In the data rows, the value 128 means zero.
Some points, one per row:
[109  76 121 152 170 116 106 141 158 165 175 106]
[164 172 110  96 148 147 107 150 105 140 110  74]
[146 159 113 122  95 134 117 148 114 125 122 136]
[146 159 128  97 154 140 125 137  93 153  94  56]
[151 163 110 116 114 128 134 130 127 111 121 145]
[ 88  67 135 146 151 116 117 131 159 104 141 119]
[ 44  57 159 112 161 110 126  90 133  72 102  92]
[122  42 143 160 195  93 103 129 154 180 172  94]
[152 162 118 139 111 134 117 135 129 138 129 159]
[117  99 126 119 149 130 120 134 135 117 121  91]
[155 100 106 194 108  87 124 135 201 154 206 214]
[111 132 123 146  92 130 149 120 125 114 141 172]
[143 139 141 128 104 120 144 108 110 123 127 160]
[ 95 166 146  91 128 143 169 108 111  78  60 107]
[162 116 124 131 174 132 111 168 131 190 139  59]
[132  65 125 172 155 108  97 151 172 154 165 128]
[172 163 124 134 148 140 124 153 139 155 131  95]
[234 174  69 186  32 124  96 181 158 190 208 255]
[105 123 154 139 154 127 124 118 128 137 115 110]
[135 153 133 131 163 140 107 139 126 165 118  90]
[103 151 135  90  91 142 184  93 103  53  82 147]
[ 86 121 150 119 120 114 160  79 117  63  99 130]
[ 98 117 141 126  93 138 156 101 128  96 127 160]
[136  95 115 150 120 110 100 149 160 137 155 142]
[142 175 120 100  93 133 128 132  95 105  96 137]
[132  40 130 179 173  86 100 133 170 185 189 145]
[223 209 101  86 136 153  99 186  82 200 119  75]
[165 190 119 129 120 148 110 156 112 150 120 130]
[108 123 153 120 133 114 161  95 103 113  98 129]
[146 176 111 127  72 130 181 136 141  89 128 214]
Then 12 other points, each followed by its number:
[173 180 113  90  89 148 136 150 103 130 119 148] 0
[102 191 148  84  74 130 193  85  90  48  64 166] 1
[166 135 103 152 116 103 118 149 155 150 166 185] 2
[ 80 118 144 121  97 121 160  77 122  67 111 175] 3
[105  58 124 156 116 119 119 133 161 129 167 177] 4
[173 231  95  62  73 185 128 163  59 108  81 124] 5
[ 97 113 133 145  79 120 148  96 136  83 142 200] 6
[ 89 120 153 137 125 118 172  86 114  90 105 122] 7
[113 126 138 155 112 126 130 108 137 120 127 172] 8
[ 98 147 143 114 129 139 163 101 109 104 114 121] 9
[134  97 118 161 122 124 117 139 158 139 153 153] 10
[128  53 138 180 194 103  98 146 194 186 169  82] 11
Which three of these numbered points are nearest to each point below, ignoring the 3 directions in which the first points spread most? Their numbers follow each, nearest first.
[153 122 104 153 102 129 119 148 150 128 150 156] > 10 4 6
[105  68 141 151 169 119 117 129 160 133 147  92] > 10 11 6
[168 107  83 143 110 133  80 172 148 167 179 140] > 5 4 0
[209 124  66 157 107 118  97 198 175 179 205 185] > 0 5 4
[124 129 131 154 124 122 118 127 141 142 138 165] > 8 3 6
[ 77 111 160 118 145 104 167  88 121  95  92 116] > 1 7 2
[117 192 123  75 141 174 130 131  63 129  70  38] > 6 3 10
[ 27  48 167 125 153 105 154  53 134  65 112 127] > 3 6 1
[123  74 123 115 158 135  75 160 142 159 156  71] > 5 4 0
[137  87 101 131 127 133  90 155 147 155 163 119] > 5 4 0
[188 224 106  80  74 182 130 156  76 136 100 134] > 4 6 0
[184 206 101 116  82 141 139 137 114 116 122 192] > 2 3 1
[128  76 117 153 174 110  95 141 176 161 173 120] > 2 10 3
[202 206  94  81 108 177  97 188  94 177 106  85] > 4 5 0
[116 109 135 117 124 150 120 129 114 124 120 112] > 4 6 5
[149 119 130 143 180 127 117 151 157 165 148  77] > 11 10 9
[117  82 122 146 114 110 139 131 155 106 156 170] > 0 10 4
[156 190 109 111  89 141 156 134 103 120 131 158] > 9 3 6
[133 146 136 134 155 135 115 128 116 148 114  97] > 8 3 6
[102  78 127 115 147 120 133 129 129 107 125 102] > 0 4 5
[153 188 121  69 123 164 102 160  90 107  82  67] > 5 4 10
[142 101 121 139 177 116  96 146 151 167 138  93] > 2 10 3
[106 137 124 106 135 145 108 131 116  89 103 102] > 5 10 4
[123 170 140 153  22 128 199  79 130  55 121 255] > 7 1 9
[196 103  98 178 122 106 108 177 174 186 209 171] > 0 2 10
[ 53  98 161 130 164 120 160  98 152  81  94 102] > 11 10 2
[ 87 137 147 128  89 124 202  85 137  51 102 185] > 11 1 9
